One vector is turned by the same rotation once a tick. Each row is the vector after some number of ticks, and that number follows the row.
The counts run from 0 to 278.
[ -8 -21   5  -8  12  12   8  16 -10 -20 -13  26  -1  -7 -18   0  -9  -9
   3  -7   3   5 -11  10  15  12  -4 -11 -10  12 -19 -16 -16 -21  -4  -5
  29   3  -3 -12   9   0  20   0  -6  13 -12 -21 -29  -1   0  12]  230
[-20 -17  12 -12   0 -19   9   0  12 -14   7 -14   0 -11  -1 -12 -16  -7
  13  -3   3  -4 -25  -4  -9  14  -6  -4 -24  31 -24 -11  -3  14  16   8
   8   7  22  -5   0   2  -2 -17   9   6 -22  -5  18  -9  -9  -9]  197
[  8  11  -2 -13 -22  -6  10 -22  14  12   4  27 -10 -18  -4   1 -19 -12
   0  -3   8 -20 -13 -19  10  -5  -5   4 -30  -4   1 -11   6 -12   0   3
   1  -7   5 -15  13  12   1  15  28  18  -3 -24 -23   6  -5   7]  128
[ -6  16  29  -8  18  -1  22   6 -11 -14   8  -7   1  -7 -12  -6 -13   2
  23  11  20 -14  -7   0  -1  -8   4 -13 -21   2 -11   5 -12 -19   5  -9
  -9  -2   4 -13  10  16  15  16  22  21  -4   6 -33  -1  -3  11]  236
[  6   6 -12  -8  -1 -10  -3  -8   6   0   5  10  12 -31   3  -1  -5   0
 -19   5   4  13   3 -19   3   5  -2 -14 -21  -1  16 -14   3 -24  12  14
  -6 -20   1 -31   8  21   2   0  12  13  11 -14 -26  16 -28 -13]  3
[  7 -15 -11  -7  -1  -2  22  -7  -3 -10 -16  23 -11  -9 -26  -6 -17 -14
   4  16  25  -9  -5  -6   6  -3  -2 -18  -3  13 -14  -2  -9 -15  12 -11
   3  -4   1 -36   6  12   1   0  14   9 -12 -23 -14  10  -9   9]  130
[-12 -31  -1 -16  19   1  19  26  -1 -10  -2 -22  -4  -3  -8  -8 -12   8
   2 -13  16  -4 -18 -16  -2  12  -4   9   7  10 -30 -13   2  11   7  -4
  15 -12   6 -11   7  18   9 -10  -9   1 -17 -29   2  14 -12   7]  71
[-11  -5 -17 -28  14 -17   2  21  14 -19   1  13  11 -13  13   6 -12  -4
   6  -9  -6   0  -5 -14   9   0   4   1 -12  17  -8   1 -14   4  -7  18
  38 -16  11 -11  -5  16  16 -21  -6   2 -18 -24 -12   1 -11  18]  223
[ -6  -2 -13   0  14 -15   7  -4  10  -6  -7  23 -18   8  -8 -20 -19   9
   0  -4  23  13 -14 -19 -10   8 -17 -12 -19  15   5 -10  -6   8   8  13
  18  -7   1 -35  -8  22  -1 -11 -11  13   8 -12  -7  -5 -12  -9]  267
[-16 -14  32   9  13   5  21  19   7 -18  -7  10   1   1  -6 -20  -9  10
  15   2  13  12   1   9  -9  10  -7 -14   1  12 -22 -12  -8 -17   3 -17
  12  30   9 -15  10  12  18  11   2   1 -11 -15   0 -14   8  -4]  189
[  4  -3  14  -8 -11 -14   8  -3   2   2   9   0  13 -23   9 -22 -17  -2
 -13 -10   3   2  -8  -3   4   5 -11  -8 -17  -9  -3  -9   2 -25  17 -11
 -16  -8   0 -15  24  11  -6  -1  33  -9   1 -16  -9  22 -23 -11]  151
[ -3 -12   4  -3  25   5  -2  21  10 -16 -15  28   5   7   5 -21 -11  10
  -7  -7  21  20   0  -1  -1   6 -27  -7   1   3  -5  -5 -15 -17   7  -8
  26   1 -20 -29   3  19   7   5   4 -13   2 -10 -12   3  -6  -5]  141
[-16 -13  27 -10 -18  -5  14   6  -3   8   3   3 -11 -10 -10   8  -5  19
   2 -12  -4  -4   0  -5  -1  10  -5  22 -19 -12  -9 -16  -5  -6  10  28
   8  13  12  -8  -5  -1   7   9   4  26 -13 -28 -31  -8  -4 -14]  209
[ -5  17  31  19   5 -17   3  15  -3  -2 -14  15  -3 -15 -15 -19 -22  15
   9   0  21   4   6 -15 -17  -1 -14   5  12 -12 -19   0   9   0   7   3
  10  12  -6  -9  16  27  -6  21   1  -2  -4 -10   1  -8  -8 -18]  166
[-18   2  -7 -19  16  -6  30   2   5   7   4   7 -14 -19   6 -17 -21   2
  22  11  24 -18 -11 -10 -17  -5   9 -13   8  -4 -14  -1  -9   6   8  -6
   5   1   5  -7   7  31   1  -1  -2  14  -7 -25 -16  -4 -12  13]  218
[-16 -24  31   9   6  -3  27   9  -4 -12   6   2  -2   4 -17 -17  -6  22
  20   1  12   4  -5   6  -5  10   1 -10 -11   0 -26  -4 -12  -8  15 -10
  -3  23  18 -13   0   8  14   1  13   0 -10 -19 -14  -5   0 -11]  60
[-14  10  22 -16  11 -12   8   3 -26  -7  -1  -6   2 -20 -22 -10 -20 -11
  20  13  23 -14  -4   8  -4  -8   5 -17 -15  13 -20  11  -8 -22  11  -3
  -7  -7   5 -18   5   8   1   8  26  17  -9   4 -29  -3  -6  -5]  107
[-20   0  32 -14  -7  13  19  17   1   4   0  -3  -2 -17   6  -4  -9  24
  11 -11   6 -15   5  -4  -2  -2   4  21   1 -22  -5 -16  -8 -20  10  12
  -7   7   4  -9   7   3  -4  13  11  25 -13 -30 -28   1  -7  -8]  210
[  2   8  19 -12 -17  -3  13   1  33  10  -2  15  -8 -21  17 -17 -11  -4
   5   8  12  -7   6 -14 -13  -1  -3   1   3  -9   1 -12   3 -11   8  -6
  -1  21   9 -12  13  29   1  17  23   9 -10 -23   6  -4  -9  -2]  40
[ -4  -8  19 -34  16 -30  -1   4  -1  -9  -1 -10  -4   4  -3   9  -1   2
  -8   2  19  10  -1 -21   1  -7  -4   3 -29  13   0   8   3  -7   6  14
  -4  -7  10 -27  -3  12  10  10 -14  14   7 -13 -13   3 -26  16]  113
[  0  20  11  -6  -8 -31  18   4  19  -8  -2   2  13 -41  -1  -4 -18   3
  -5   4  -1   1   4 -22 -10   5   7   4   8  -6  -4  -1  -2  -8  13   1
  -3   4  19 -12   7  18  -2  -1  20  -3 -27  -7   9   6 -33 -15]  173
[ -9 -22  -7  -1 -11   3   6   0  19 -12   2   8 -14 -18 -14   0  -6 -10
 -17   3  -3  11  -7 -21  -4  22   0  -5 -21  23  -6 -33  10   1   9   8
   8   1  23 -20   4  15  11  -2  -4  23  -6 -33   0   4  -6 -12]  179
[  3  14   6 -17   7 -10  17  -4   8 -15 -16   6  -1 -20  -2  -5  -9   8
   6   9  18   2   8 -20  -2 -16   7  -4   2   4  15  -3  -8 -31   9   7
 -16  -9   8 -39   5  11 -18  -2  17  17 -10  -7 -13  11 -22  -2]  262
[  2   6  -5  -9   6 -11  -3   0  14  -7  10  13 -11   7  -2  -1   0   1
   3   5   9   4  16 -33  10  -4  -6  -5 -28   7   9   4   4  -1   0  20
  15 -18  14 -34  -5  26  18   0  12   4   2 -16 -28   1  -3   9]  135
[ -3 -13  16 -14  -4 -15  14   0  -5  -2   1  23   0 -14 -20  14   2   5
  14  14   1  -7   5  -6   2  -8  19   2  -9  -1 -19  10 -15 -14  -1  14
  23  11  19 -18  -9  10  15  -2   2   5 -29 -25 -19  -6  -6  13]  83
[-10   7 -10   6   4  -7  13   5  28 -17   4   8  10 -20   7 -25  -3   7
  18   5  -2  -4 -14 -26  -2  -4   6 -12  -1   7  -4 -17  -4   7  13   9
   9 -10  12 -16  14  28  -7 -24  10  -9 -21 -14   5   9 -18  -9]  45
[  4   5  -5  -5  12  -4 -19  13  10 -15   6   5  -2  -7 -15   6   8 -14
 -11   9  11   7   8 -26   8   1 -15  -8 -30  20   0  -9  10 -11   1  17
  16 -15   6 -32   0  20  22  10  15  12  -3  -5 -21   4   1   4]  6
[-18 -10   2 -28  19  -1  12  29   4   2  12 -27   0 -19  11 -19 -17   5
   5 -10  12 -14  -5 -11 -12   9  -5  11   9  -2 -18 -14   9   5  20  -2
   6 -15   1   2  11  20   1  -1   7   5  -3 -26 -10  14 -13  -3]  70
[ -4  -1   6  -6  -8  12 -13  14   2   6   8  -9 -12 -16 -12 -18 -12  -3
 -14  -2  20  -6  12 -24  -3   5 -25  10  -2   0 -10 -15  25  -6   9   8
   6 -16   2 -16  21  22   5  19  16  13   5 -29 -15  14  -2  -7]  29
[-14   0  -4  -4   0  -3   9  -2   7  -8   3  18   3  -5   0   3 -16   1
  -3 -22  -6   0 -25  -3   8  16 -11   8 -32  11  -1 -30  -6   5  -8  14
  24 -10   7  -7   7   9  20  -1  -8  34  -1 -12 -21   0  -3  -2]  227
[ -4  -8   4   7   4   0 -15  21   7 -17  17  10   5 -15 -12   1  13   7
 -10   8  -8  18  16 -21   2  17   0  -1 -12   5 -10  -9   8  -7   3  17
  29   5  21 -17  -7  18  30   8   1   1 -10 -27 -23  -9  -4  -5]  183
[-11 -18  42  -2   7 -16  16   4  14  -7   0  18   3  -5  -5  -6   0   9
   0  -3   0  17  -7   2 -12  16   2 -12 -25   5 -17  -9 -11 -10  10  -1
   8  37  17 -10  -5   6  16  11  -6  -1  -5 -13  -1 -17  -7  -9]  190
[ 11  33  17   1  -7 -31  12  -3 -16  -6 -12  22  10 -30 -15   5 -29   4
  -6  -5   8 -10  -1 -16   2  -5  -2   9  -8 -22  -8   6   0 -20  -2   0
  11 -15   4 -11  11  16   2  13  13   7 -10  -2 -14   5 -17  -2]  125
[-18  20 -13  -5  20 -16  14  18 -13 -19   3  -2  13 -26  -4  -3 -30  12
   6 -11   4   0  -6 -12  -4  14   4  -6  -3  -2  -6  -5  -3  -3  -7  -1
  20 -27   6   0   5  24  15  -3 -10  24   0  -6 -24   5 -12  -6]  225
[-23  -7   4  -4  -5  -3  -7  16  -6 -21  -5   9  16 -11   1 -11 -21  12
  14 -17  -9  -1  -6  -5  12   0  -7  21  -6   8 -24 -14   2   4 -11  23
  26  -8   4  -5  21   7  -3  -9 -12   7 -17 -36  -6  -1  -2   1]  75
[-14  18 -12  -1  23 -15   5  -1  -3 -11  -4  11  -9  -3  -9 -24 -25  10
   7   5  29   8  10 -20 -16  -1 -11 -16   1   3   3   5   0  -5   7  -3
   9 -11   0 -26   2  29  -2   1  -1  12  11  -9 -11  -4  -9 -11]  266
[  8   9  10  15   7  -1  20   4   0 -17  -6  17   3  -7 -18 -21 -25  -6
   0  -8  16  -6 -14  -9   5   8 -16 -10 -13   0 -17 -14  -5 -20  -4 -26
   2  -9  -6 -11  23  18  13  13  30  -2  -5  -1  -8  13   0  -4]  277
[-11  -5   8 -10  15   0  19  19 -13 -15 -10  14  15 -12  -2 -14 -34   5
   3 -21   9  -1 -12  17   9  12  -7  -6  -4  -3 -21  -5 -16 -23   1 -21
  20  -7  -6  -2  18   6  21   4   9   6  -1 -10 -27   4   0   3]  100
[  5 -11  18   3  -2 -30  19  -6   5 -11  -3  17   5  -5 -20 -16 -20  -1
  -9 -15   7   5 -21   2   3  14 -19 -10 -25  16 -19  -5  -5  -8  13 -13
   9  12  10 -20   3  -1   4  -6  23 -15 -18  -2   2   2  -8 -13]  149
